Rows are one point carried round by a steady rotation, each followed by how many ticks it has turned.
The counts run from 0 to 822.
[114 135 128 166 135 138 118 123 139 153 138 142 130 104 107 113 196 156
 136 148 108 165 160 147 115 151 110  84 124  97 128 146 127  90 169 114
 150 147 107 122 160 145 135 206 114 130 134 140 177 151 203 135 141 178
 129 111 104 119 151 151 166 114  90 140 130 104 130 125 129  89 137  80
 124 170 130 134  85 109 127 126 136 154 174] -> 685
[103 120 128 183 134 134 131 135 139 156 124 151 124  85 117 143 181 137
 148 134 122 162 154 118 105 138 106 107 128 101 124 183  97  99 166 132
 166 127 105 134 134 130 119 180 122 140 111 121 187 141 194 144 126 170
 110  90 122 124 149 152 162 101  82 166 145  67 129 100 146 100 125 103
 133 171 108 131 100 100 143 113 110 136 164] -> 706
[ 99 124 135 188 150 119 119 118 127 143 129 157 135  88 115 134 166 156
 151 119 129 170 160 110 110 140 119 117 119  97 126 179 101 101 167 129
 161 129 101 138 133 126 133 197 125 141 120 118 186 140 181 144 131 188
 108  95 114 131 146 153 166  99  78 151 150  81 139  94 126  95 122  79
 127 166  99 130 110 103 153  99 113 116 174] -> 436
[103 122 145 173 139 150 157 145 139 161 129 162 122  96 137 108 180 115
 116 143 115 179 137 150 120 135 113  87  98 102 141 152 118 110 200 129
 161 124 114 147 128 109 114 173 124 124 145 117 164 143 200 148 139 179
 118  89 123 138 135 137 137 121  92 153 136  84 148 113 130 106 135  92
 122 181 128 136  78 104 123 127 121 151 166] -> 579
[117 132 119 173 142 135 136 130 135 149 135 139 111  96 122 126 158 147
 121 162  99 172 163 162  97 147 106 108 134  98 148 158 117  94 176 115
 149 134 133 132 160 111 122 185 117 139 127 117 152 146 202 147 131 191
 122 121 115 142 141 142 163  97  90 159 127  91 136 105 136 100 115  84
 121 186 119 128  78 104 138 112 103 150 180] -> 505
[116 132 154 165 137 124 123 134 133 157 123 152 139  85 115 108 172 142
 118 135 115 194 155 134 100 148 134  83 133 112 130 147 117  99 203 122
 124 140 104 127 148 124 114 198 123 139 137 113 155 152 186 154 124 187
 138  99 121 117 146 142 151 114  91 146 129  84 137  95 138 122 115  77
 138 163 123 136  77 108 149 126 103 133 176] -> 47
[121 135 134 173 129 118 131 159 151 152 132 161 115  78 117 130 173 150
 121 141 110 181 163 151  92 143 102  97 124 110 120 162 109 100 184 133
 169 135 102 140 152 114 114 186 128 141 130 111 152 131 182 141 118 185
 130 125 119 147 139 139 146 103 102 162 115  82 133 105 143 107 119  90
 115 175 119 124  83 104 134 101  90 153 172] -> 493
[113 144 119 176 127 155 147 158 141 145 127 123 127  85 136 120 179 145
 132 136  98 141 137 156 116 147  99  70 107 102 133 146  96  98 155 122
 162 144 135 144 158 119  93 177 114 118 141 120 181 158 189 162 155 180
 124  99 104 142 139 164 140 116  81 153 138  93 130 122 135  90 125  98
  99 173 112 120  95 108 128 116 111 140 162] -> 547
[112 137 149 175 151 123 147 122 141 143 136 163 122  93 110 105 161 146
 111 131 122 183 159 121 106 137 120  91 121 109 134 160 115 107 191 125
 151 126 112 141 135  97 127 196 128 135 146 100 159 135 174 141 129 198
 138 115 112 150 142 144 135  98  92 139 132  95 146 115 100 108 130  70
 124 177 127 124 104 110 133 119  97 130 179] -> 304
[113 125 152 170 122 135 127 158 133 142 121 139 148  70 134 113 176 140
 130 110 118 176 146 131 112 133 124  75 113 107 131 151  88 113 180 146
 154 142 103 146 146 127  96 194 120 122 133 104 169 159 175 183 145 177
 116  90 113 136 129 151 144 130  71 138 144  82 130 104 131 115 129  83
 113 150  98 127  85 117 154 116 120 118 165] -> 180
[119 121 145 180 114 125 119 147 140 151 130 141 148  69 122 123 177 147
 126 121 113 175 161 136  98 150 128  77 136 123 126 149  99  97 169 126
 137 146 105 131 153 125 103 190 119 139 114 107 175 152 190 171 118 170
 122 101 100 128 139 150 150 126  81 143 142  89 129 106 149 121 113  99
 120 172 115 133  72 111 146 123  98 136 166] -> 709
[103 133 122 182 129 129 132 133 144 153 139 133 116  79 125 126 168 151
 118 144  96 161 154 148 110 141 113 103 142 110 135 164 107  88 157 116
 149 140 140 127 159 110 115 190 125 144 124 107 173 131 191 153 122 194
 117 119 104 139 144 140 161 102  94 162 139  82 130 110 141 115 111 100
 119 182 116 122  86 103 136 110  81 148 172] -> 64
[117 111 162 167 130 119 135 140 130 155 135 165 140  89 125  99 176 131
 121 122 125 199 153 142 113 140 126  81 118 110 142 152 119 111 201 137
 138 135  89 133 140 117 113 207 132 128 141 113 158 142 178 160 129 177
 124 100 115 132 136 130 148 126  89 139 135  95 147 107 123 119 134  78
 119 165 115 133  72 115 143 117 112 142 180] -> 400
[114 131 160 174 132 121 157 134 136 146 128 150 137  78 122 107 167 143
 121 128 120 188 166 129  92 142 115  79 125 110 130 150  93 108 186 142
 152 137 101 145 142 104  97 189 115 128 138  95 159 141 170 167 124 180
 143 110 117 141 137 138 136 119  81 135 127  90 142 108 118 118 127  74
 109 163 111 119  75 117 138 112 106 116 184] -> 746
[102 131 136 195 125 130 118 132 117 143 124 156 147  79 133 129 172 159
 129 108 120 167 148 110 105 146 107  77 120 126 121 163 101 103 186 124
 160 127  87 140 131 114 111 196 136 137 132  93 175 138 173 172 141 181
 118  91  93 134 149 154 144 114  94 152 153  92 135 100 150 109 125  91
 123 164 109 131 102  97 147  94  95 126 145] -> 532
[115 120 158 160 138 143 157 138 152 148 135 152 132  87 128  97 181 125
 136 123 125 170 142 121 123 125 124  80 104  90 144 145 105 114 190 142
 156 140 114 146 140 121 113 194 107 125 141 124 178 153 184 154 147 179
 120  92 118 137 126 154 144 122  68 138 134  82 142 124 109 102 139  79
 120 163 115 124  94 117 139 136 137 133 182] -> 654
[124 132 136 175 134 134 144 146 137 146 144 132 112  97 129 116 173 149
 137 141 107 173 165 163 100 141 102 104 119 100 134 159 101 103 174 126
 158 137 110 140 161 114 108 189 117 128 137 101 145 132 191 171 128 180
 123 128 108 148 123 135 157 122  77 152 120 103 131 113 110 102 124  77
  96 169  88 114  75 109 132  93 106 143 181] -> 197
[111 120 142 172 123 115 120 155 138 156 136 148 127  77 119 122 178 142
 118 123 111 180 153 165 109 151 119  99 142 119 136 169 108  91 166 127
 152 136 116 128 156 115 115 194 146 128 124 106 159 143 184 155 114 195
 113 112 104 146 143 130 159 112 103 150 138  96 138 101 144 121 119  93
 109 173 111 123  76 122 147 108  86 146 166] -> 147
[110 123 146 172 140 134 117 119 117 140 130 132 151  92 122 106 165 150
 130 117 116 170 150 138 114 144 136  90 126 101 149 155 112  98 165 118
 135 145 118 122 151 125 124 213 118 124 122 103 171 162 182 170 144 182
 118  96 103 140 142 151 156 122  72 125 149 104 143 109 116 113 131  66
 116 165 105 132  90 124 154 111 121 107 179] -> 167
[109 127 117 168 125 145 116 144 139 155 136 133 134  80 125 129 187 144
 132 128 104 157 141 165 125 147 112  78 123  93 135 157 113  91 152 117
 164 151 130 131 167 141 120 196 127 121 120 131 186 161 198 153 143 183
 110 100  98 138 153 158 166 110  94 142 139 103 130 116 140  93 131  96
 102 165 116 128  84 116 135 120 117 144 156] -> 156
[118 128 152 170 124 110 141 150 144 161 143 161 124  87 121 107 187 154
 133 130 127 177 160 134 101 147 106  85 122 113 124 153 103 104 187 145
 151 137  80 132 152 127 102 194 128 135 140 124 158 128 174 146 122 178
 135 112 114 125 138 128 155 124  89 150 115  96 125 115 123 112 127  88
 110 150 115 123  84 106 134  98  94 144 186] -> 664
[105 129 145 169 146 126 128 124 121 150 126 165 127  91 120 106 158 140
 125 129 119 203 155 120 111 143 130 103 122 114 134 159 115 107 203 122
 147 125 101 134 128 113 129 198 126 136 144 103 154 128 181 154 126 189
 127 102 121 128 137 141 144 104  90 154 142  81 153  98 129 114 124  73
 141 175 122 133  95 106 151 115 100 135 176] -> 46
[114 122 133 177 128 135 126 116 122 154 147 149 133 103 126  96 185 152
 130 141 111 177 156 147 118 138 102  82 115 108 144 143 130 103 181 115
 156 134  93 127 145 124 138 211 116 130 134 124 162 140 185 152 146 165
 113 117  91 131 134 137 159 132  96 144 136 117 147 131 136 100 136  78
 118 185 130 138  71 112 132 116 126 162 171] -> 678
[109 136 152 178 137 116 135 116 130 155 133 167 124  89 113 120 181 153
 117 126 130 180 153 120 100 149 109  88 121 119 126 161 118  93 201 122
 154 128  80 134 134 112 122 189 138 133 147 112 165 126 172 136 124 184
 140 107 111 124 154 126 143 106 105 147 122  99 140 109 129 107 124  73
 123 160 123 138  90  99 134 102  92 140 171] -> 311
[ 94 131 140 186 139 132 160 134 147 149 135 156 115  88 125 124 181 139
 131 120 134 153 144 109 116 131  99  90 112 112 124 173  94 105 171 138
 177 130 104 143 132  96 111 179 136 140 137 107 188 120 166 145 139 177
 111  92 103 145 146 152 137 116  81 155 146  88 144 129 120 104 127  95
 111 166 109 124 108 107 132 109  92 132 168] -> 95
[ 98 120 120 172 156 151 116 116 129 145 137 152 131  95 111 122 174 143
 138 129 119 164 146 123 119 143 111 104 118  87 148 170 114  99 162 117
 169 126 121 130 142 143 147 201 123 130 121 128 187 151 195 141 152 178
  96 100 110 136 144 161 161 103  81 147 146  91 142 114 128  84 139  83
 125 167 125 139 105 107 143 122 132 132 167] -> 428
[109 127 124 165 159 145 142 134 141 131 154 161 116  95 125 104 165 137
 124 135 122 172 151 133 117 132 106  99 106  91 143 157 113 113 174 123
 175 127 126 145 153 115 144 200 120 130 145 120 168 134 190 138 156 192
 110 126 103 161 130 156 136 104  88 139 127  97 149 129 101  87 136  70
 111 172 127 126  99 111 131 115 127 140 173] -> 208
[112 135 135 167 152 121 131 129 146 140 146 175 114  86 110 124 176 156
 133 135 131 172 161 120 103 141 107  99 116  92 121 170 105  99 182 135
 178 126 105 141 147 129 134 194 128 141 132 123 175 130 181 118 129 195
 129 118 120 141 147 156 152  99  94 137 113  91 132 116 101  85 127  79
 119 159 122 127 106 104 132 110 111 142 177] -> 215
[118 141 134 176 132 134 138 144 128 139 145 142 115  95 138  93 161 153
 120 130 107 183 147 142 120 130  98  93 109 111 140 144 106 111 186 128
 168 132 102 144 148 105 121 196 123 133 155 103 149 125 172 167 145 184
 118 124  91 148 126 144 142 124  93 156 132  97 147 117 124 112 124  76
 117 187 109 125  91 109 135  94  94 157 167] -> 21
[114 121 142 183 119 138 126 155 118 145 132 135 140  82 146 114 163 143
 131 117 112 178 155 136 117 130 119  93 122 113 135 158  97 113 171 136
 158 138  98 143 142 112 103 201 119 135 127  97 162 142 170 189 141 172
 113 101 100 145 127 151 147 133  81 153 152  89 142 106 144 116 123  93
 110 178  92 127  81 123 151 105 103 133 164] -> 450
[100 111 138 177 130 128 138 131 130 155 138 161 116  83 127 118 169 138
 114 129 122 181 151 156 116 134 121 108 133 110 153 177 115  97 172 119
 162 123 120 127 139 103 127 191 143 137 114 101 162 135 186 148 124 191
 102 104 109 156 142 131 161 120  99 154 148  90 151 113 134 121 123  95
 118 192 121 128  71 109 138 111  88 141 177] -> 146
[107 143 123 179 146 136 109 124 125 128 135 143 142  81 125 109 150 158
 129 118 109 178 158 119 114 140 120 105 124 109 145 165 103 104 168 113
 156 127 123 135 152 112 132 212 119 135 132  97 167 145 176 166 149 195
 109 115  96 147 141 165 150  93  78 147 149  91 148 100 123 105 123  76
 125 170 113 122 110 110 158 101  99 120 165] -> 254
[ 98 137 120 170 154 119 111 126 139 153 138 159 118  85 104 132 169 155
 130 128 120 164 145 130 111 157 120  99 123 100 129 175 109  93 169 122
 161 135 129 128 149 134 128 196 141 135 134 129 175 140 180 124 124 205
 117 109 111 132 157 154 158  88  97 154 134  87 133 100 111  98 121  79
 121 152 116 132 111 104 144 104  92 132 171] -> 606
[108 137 137 167 146 134 131 127 146 143 128 153 144  68 109 133 175 147
 118 133 115 157 147 123  93 148 128  81 132 105 127 153 105  94 162 116
 147 137 136 140 146 128 108 179 115 136 117 122 199 154 198 142 137 190
 131  97 113 134 152 160 148  96  85 139 134  79 129 111 135  98 126 104
 124 162 134 131  92  97 141 138 112 124 169] -> 522
[109 142 136 176 136 124 120 131 141 133 135 143 139  71 109 134 162 167
 128 120 117 159 154 110  93 153 123  98 134 108 121 167  89  96 162 123
 148 139 118 139 147 117 112 187 115 140 121 102 177 136 187 157 127 197
 130 107 111 137 146 158 150  96  77 142 135  81 128  95 118 106 119  84
 116 155  99 126 108 102 151 104  88 119 175] -> 260
[116 130 164 166 133 118 138 142 136 145 144 165 135  80 125  95 171 137
 116 113 130 193 147 115 116 127 121  85 113 114 129 146  98 113 194 143
 156 141  93 142 144 116 117 207 123 126 151 101 167 131 159 157 134 182
 127 111 110 148 129 148 135 128  82 138 127  95 147 110 110 118 129  75
 113 157 114 127  93 124 141 110 103 132 180] -> 658
